One turn moves every row onto another: examples first, then more rows asked:
kikog: [ -2  36 -67  22 -11 -57 -41  16 -24  16  -3  29  26 -10 -52   6  -5   3
  10  -5  -9  16   6 -21]
Novi: [-34  19 -62  15 -34 -15  -2  31 -35 -13  -1 -10   7  -5 -35  14   1 -31
  29 -17  -3  17 -20  15]
nev: [-24  31 -63  21 -35 -15  -8  32 -34 -10  -8  -3   1  -3 -39   6   6 -19
  19 -26   1  21 -28  17]
fes: [-36  21 -35  16   4  -1 -36  12  -1 -11   6   2  41 -11 -41  13 -10  19
  40  -5 -19   0  20  20]
Kepek: [ -4   5 -52  10 -39 -12 -39  -2 -13  13 -34   6  15 -10 -70  29   7  11
  26  36 -12  -1   5   1]
naku: [-10  44 -32  27 -18  -7 -28  18  -2  -3   7  -9  44  20 -67 -27 -21   1
  -3 -10 -20   5   9  22]
fule: [  6  31 -16  -9 -29  12 -43  18  -4  27 -11  21  19   6 -22  23 -31 -14
  -8  16  21   5  14  18]
gimep: [-30  15 -26  18   3  13 -21  16 -18  -2  -1   0  34 -17 -42   6  -5  12
  37 -22 -17  -3  30  16]
pul: [-21  15 -71   6 -31   0  -9  22 -37   4  -8  -1   0 -13 -46  10   3 -19
  27 -21  -5  35 -14  25]
babak: [-26  -9 -20   9  -2 -20 -15  25 -10  23 -35  24  15  -4 -44  -7 -25 -35
  -9  17  -1  27 -20 -32]
Zefug: [-11  22 -32   2  -4  23 -19   9  24  20  -7  21  12 -17 -27 -13   4 -16
  30 -12  10 -20  21 -16]
Ruz: [-30  26 -16   1  -8 -13  -7   4  24  16   6  19 -16   8 -23 -15   9 -15
  17  12 -34  30  18  18]
rozi: [  7  37 -26  -7 -21  -4 -30   7   1  30 -13  28  14   2 -30   7 -27 -23
   4  32  26   2  26  29]
gebo: [ 18  38 -19  -8 -17   3 -34  19   0  20 -16  27  18  -6 -38  -5 -29  -8
  12  16  29 -11  23  11]
noge: [ -9  32 -70  12 -19 -46 -33  11 -29  26 -11  41  34   3 -50  12  -4  21
  16  -1  -5   9 -11 -15]
Moram: [-34   2 -18  -2 -10 -11 -19  24 -11  12 -31  27  10  -4 -39  -9 -33 -30
  -8   9  -5   9 -12 -48]
vit: [-23  25 -13  -2 -22 -14 -26  16  10  13  12  12 -14  14 -19 -17   1 -30
  25  17 -40  36  10  22]
Mizi: [-17  23 -52  39   1 -12  -8   7  -3  22 -38  23   6  14 -62  12   9 -51
   2  24 -12  22  12  -8]
remov: [ -6  33 -62   7 -22 -38 -31  13 -23  34 -13  36  45   6 -61  22  -1  15
  22  -5  -1  14  -5 -12]
vemu: [  0  17 -45  -7 -47  -5 -36   5 -17  25 -39  10  20   0 -68  22   3  11
   4  30   7   9   0   7]
dapog: [-11  32 -39  12 -15  15 -19  -2  25  29  -4  34  24  -7 -26   1   7 -19
  14 -16  19  -9  21 -28]
logoz: [-17  29 -10   0 -14 -16 -15   1   8  14   7  18 -18  11 -10 -12   1 -17
  18  14 -37  34  12  19]
tudan: [  6  37 -19 -20 -15  -2 -35  12   2  32 -18  19  16  -9 -30   6 -22 -21
   2  16  34  -9  23  13]
zita: [-23  -3 -15   5  -4 -24 -23   8 -16  18 -35  26  16  -4 -40 -14 -10 -42
  -8   7   3  33 -14 -30]
bikem: [-35  12 -29   8  11  11  -3   8 -20   7  -4   5  37 -18 -35  -5  -8  13
  41  -2 -29 -15  19  22]
vemit: [-16  19 -37  21 -54  16 -35  17 -31   3  -2   1 -11  12 -18 -11   6 -13
  11  -6 -20  32  29  15]
ded: [-17   8 -18  22 -47  11 -34   9 -17   9  -3   9  -5  10 -19 -29  10  -5
  -9 -10  -1  26  23  -3]
Dizo: [-22  24 -12   7  -7 -35 -17   1  17  17   4  10  -6  24 -16  -9  -1  -9
  11  15 -27  20   8  32]
nevo: [ -7  22 -28  33   6 -31 -14  -5   6  28 -31  31  15   4 -55   1   5 -54
   1  23 -21  23  14   6]
fovef: [ -3  28 -57  19 -14 -45 -42  13 -30  30  -2  33  40   2 -51   7 -13  10
  17   4 -12   8 -13 -29]
vave: [-24 -11 -22  -5  -6  -9 -28  19 -14  13 -39  18  13   0 -45  -8 -26 -33
  -5  20   6  18 -20 -33]
dus: [-44  -5 -37  18 -41 -10  -8  12 -16  13  10   3  28 -17 -50  -5 -13 -26
  21  12 -12 -10 -37 -15]
dipi: [-24  51 -54  37  -6 -21 -35  15   4  -9   8   3  42  18 -60 -17 -14  10
   6  -6 -17  15   0  13]
neron: [-29  16 -28  13  17  10 -26  14 -11  -2   9   3  30 -14 -43   8 -12  22
  41 -11 -24  -4  23  21]
Zegi: [-34  10 -37  15 -38  -8 -26   5  -8  14  16  -5  19 -15 -58 -10  -6 -30
  25  14 -26 -11 -42   6]
Kuve: [-43  14 -52  24 -38 -12   6  29 -38  -7 -10   2  -1  -6 -39  11   3 -23
  32  -5  -1  20 -23  14]

noge moves to babak
Ruz moves to gimep
Now find these:
Zefug moves to vemit
Moram moves to fule
ded moves to naku
vit moves to fes

